One vector is turned by the same rotation once a step. Each row is the vector after some number of steps, and that number follows the row.
The counts run from 0 to 916.
[ 13   7   3  -4 -19   3 -24  -1  17 -22   3   5   6  -7  -5   4 -10  12
   7  -8   2  -2  10  -9   6 -22   2  -3 -13   7 -10  22   2 -12  -6  -9
   7  -8   7 -13   3   8  27   9  11 -19  -5] -> 711
[  8  12   7   2 -16   1 -22 -12  15 -15   6  -1  -2 -17 -18   4  -3  11
   9   1   0   5   0   7   4 -27   0  -6 -11  -6  -9   5   9  -8   1 -11
  -2   4   0 -10  10  -7  35  -6   8 -23  -5] -> 912
[  1   9   5  14 -19   7 -10 -18   3 -25   6  -2   0   2 -26   5 -12   4
   4   1  -3   7   1   1   2  -5 -15   1  -9 -13   1   1  12 -24  -3 -18
   0  13   4  -2   4   9  25 -18  -7 -20 -11] -> 413
[ 13  -4  10  11 -21   0 -16  -7   8 -14  -1  12   1   5 -24   0 -13 -11
 -15  -2   4   4   1   1  21 -32  -5  -1  -7   9  -5   4  -7 -16  -2 -10
   3   3  21  -1 -10  12  15 -12   6 -14  -3] -> 870
[  8  13   4  14 -23   9  -6  -6   5 -13   2   7  -8  -5 -32  -4  -7  -6
   0  -2   1   7  -6 -10   3 -13 -31  -5   7   3  -4   9  -1   4  -7 -19
  -6  10  -4   2   8   2  23  -9   7 -19 -12] -> 178
[  8  -1   0  -2 -31   4 -11   1  11 -13   1  17 -10   5 -18   3  -3  22
  -3  -6   2   4   1  -4  18 -20 -17  -4 -10 -10 -14   5  -5  -6   0 -14
 -10   4  16  -1  -2   0  15 -16  15  -9  -9] -> 14
[  7   4  -3  12 -25  12  -8  -5   2 -21  -5  10   3  12 -20   7 -16  15
   2  -6   1   3   5 -10   5   1 -26  -2  -7  -6  -1  10   3 -16  -2 -19
  -1  14  13  -5   2  17  22  -1  -2 -15 -17] -> 737
[ 16   6  -2   6 -27  14 -12  -2   3 -21  -8  18   1  11 -25   4  -8  11
   7  -4   2   1   3 -15  11   0 -25  -9  -3   1  -7  12   4   2  -1  -9
  -2   7  17   0  -3   7  24   6   4 -12  -9] -> 720
[ 13   5  -3   3 -25  13 -14  -4   5 -26  -5  12   8  13 -22   8  -9  15
   6  -4   1   0   7 -11   5   2 -16  -5 -10  -1  -5  16  10  -7  -2  -7
   3   3  15   1  -2  15  26   8   0 -11  -8] -> 721
[ 14   9   6  10 -23   3 -22   0   8 -17   2   5  -8   7 -26   0  -5 -10
   8   3  -5  -1  -3   7  14 -26  -7 -10  -3  -3 -15   4   8  -1  -5   5
  -1  -5   9   5  -8   6  22 -17  -9 -23  -2] -> 561
[ 19   5   0   5 -25   9 -18  10   5 -17 -11  10  -4  14 -20   6  -7  -1
   8  -5  -2  -1   0  -4  23 -18 -19 -15  -1   5 -13   7   1   6 -10   2
   3  -9  16   3  -9   5  16   2  -2 -18  -6] -> 237
[ 11   9  -3   2 -30  12  -9 -13   5 -26  -1   6   4   8 -21   7  -5  13
   2  -9   1   8   6 -16   5   2 -15  -2 -10  -1  -6  14  13  -8  -3 -10
   5   4  11   8  -5  15  26   2   8 -12  -4] -> 846
[ 10   7  10  20 -12   6 -26  -3  10  -6  -2   4   3  -3 -18   9  -4   1
  10 -10   1  -5   0   0   3 -26 -14  -5   3   4  -6   4  -7 -15  -2 -19
  -3   0   7 -18  12  -3  30  -4  -7 -16  -5] -> 81
[  9   9   0   5 -26   8 -12  -2   4 -22  -9   5  -1   0 -13   8  -7  18
   9 -10  -1   5   0 -11  10  -7 -31 -13  -6   1  -2  11   1  -3  -7 -16
   0   7   5  -3   8   2  22  11  12 -19 -13] -> 249
[  7   0   6   1 -24  -2 -13  -4  10 -19  -4  17  -6 -14 -17  -3 -14   6
 -12   3   5   6   1  -4  18 -30 -10  -4  -5   6  -2   7 -15  -5  -3 -16
  -1   2  16 -10   1   2  16   0  14 -19 -12] -> 388
[ 12  -4  10   7 -25   1 -16   6  14 -15  -5  15  -2   2 -12   2 -11  -3
 -12 -10   2   6   3  -3  25 -32  -5  -3  -3   6 -12   9  -9 -10 -11 -12
  -1  -7  18  -5  -7   9  14  -9   7 -13  -6] -> 25
[ 10  10   3  -3 -18   3 -15 -18   4 -14   8   3  -8 -11 -26   2   0  12
   9   5   1   8  -4   4   3 -26  -6  -4  -7 -11  -8  -4  10  -7   6 -11
  -6   8   5  -2   6 -10  32 -18   8 -20   2] -> 788
[ 14   5   4  17 -10  12 -21 -12   2 -11  -1   9   2  -7 -26  -1 -14 -15
  -1  -4   6  -5   0 -11  -1 -26 -13   4   9  15   1   9 -12  -8  -1 -20
   1  -3   8  -4   3   2  26   3   1 -19  -5] -> 655
[ 13  11   8   3 -15  10 -28  -2  13 -20   5   2   1  -1 -19   5  -5  -3
   8  -4  -1   0   3   1   4 -26  10  -1  -6  -4 -14   6  11 -14  -4  -7
   3  -9   8 -13   1   5  29  -5  -7 -17  -1] -> 565
[ 13  -3   3   4 -26   5 -12   3   8 -19  -3  11  -6  12 -14   6  -9  -4
  -3  -9   2   3  -1  -8  23 -29  -9  -5  -4   4 -14   6  -4  -6 -10  -9
   3 -10  22   7 -15   7  15  -6   6 -11  -2] -> 491
[ 18  10  -5   9 -24  15 -15  -6  -2 -10  -1  13  -5   4 -35  -2  -1  -1
  13  -1   3  -2  -6  -9   2 -14 -23  -7   6   1  -8   7   5   6   8  -8
  -7   5   8   8   0  -3  29  -9  -2 -15   1] -> 324
[  4   5  -2   3 -29   1  -3 -11   4 -25   0  14  -7   6 -23  -4 -15   6
  -9   8   3   6   0  -6  10 -13 -11   1 -13  -6  -2   7   1 -14   3 -10
   2  10  15   7  -5  14  16 -20   9 -18 -12] -> 864
[  1   1   9   5 -21   0 -13 -11   8 -13   5   9  -7  -7 -24   1  -8  11
  -7   2   4   8  -3   4  13 -24  -9  -1  -6 -17  -7  -7  -2 -17   0 -20
  -6  11  11 -10   5  -4  21 -20   6 -16  -8] -> 409
[  9   9   6  13 -20   5 -14  -7   1  -6  -1  13  -5  -4 -32   1  -1   3
   3   5   3   5  -6   2   8 -20 -27  -9   4  -7  -4  -4  -2  -2   5 -13
 -11  18   9  -7   9  -6  23 -14   1 -17  -9] -> 69
[ 13   5  -6   1 -24   9 -14   9   7 -11   6  15 -14   2 -11   1  -5  15
  13 -12  -3  -4   0  -7  12 -29 -17  -1   1  -5 -12   8 -12  -3  -3 -21
 -10 -12   7 -12   4  -7  19 -11  11 -17  -9] -> 822
[  7   5  12  12 -10  16 -19  -7   6 -21  -1   4   5  -7 -22   5 -18 -11
  -1 -11   1   8   3  -8   5 -18  -7   2  10   3  -6   1  -1 -15 -13 -25
   4  -6   9 -18   6   3  28   5  -6 -16  -8] -> 764
[ 18   5  -1  -6 -28   8 -15   3   8 -23   3  12  -9  11 -20   3  -7  -1
   2  -6  -3   0   0  -9  20 -25  -2  -5  -5   0 -20   8   2   1  -7  -4
   4 -14  20   7 -17   6  17  -6   6 -17   0] -> 832
[  4   2   8   8 -24   9  -7  -2   8  -9   2  16  -6  -1 -20   4  -7   7
  -7 -14   3  11   1 -11  14 -18 -21   2   6  -4  -8   0 -12  -9  -8 -31
  -6   3  11  -9   7  -5  20 -11  11  -5  -8] -> 156
[ 13  -1   2   3 -19   6 -21  -6  14 -16   1   4   5   2  -4  16  -4  22
   6 -20   1   1   7  -6   9 -23  -3  -2 -16  -1  -9  13   1 -24  -4 -19
   4  -7  14  -9   3   4  28  -6  10  -8   2] -> 478
[ 18  14  -4   7 -19  16 -17 -12  -1 -17  -2   0   0   4 -23   9   1   7
  21  -7  -3  -1  -1  -9  -2  -7 -20  -8   1   0  -8   8  16  -1   1  -9
   3   3   6   3   4   1  36   1  -1 -19   1] -> 450
[  8   5   4  12 -24  11  -9 -11   1 -18  -7  12   4   3 -32   5 -11   7
  -5  -1   4   8   1 -10   6   0 -31  -7   1   0  -1   3   1  -6  -1 -14
  -2  19  13  -1   3   7  25   0   0 -13 -12] -> 395
[  9  11   3   2 -27   5 -14  -6  15 -20  -4   5   2  -5 -11  10  -1  25
   8 -10   1   4   4  -5   6  -7 -16  -8 -15  -3  -8  16   9  -7  -3  -8
  -1   7   7  -5   9   4  30   5  15 -14  -6] -> 716
[  2  11   5   5 -23   7  -7 -25   5 -22   6  -3  -2  -9 -26   8  -7   6
   1  -4   0  12  -3  -6   3  -9 -16  -2  -5  -4  -2   3  15 -13  -4 -17
   4  11   1   8   4   3  30  -9  11 -17   0] -> 646
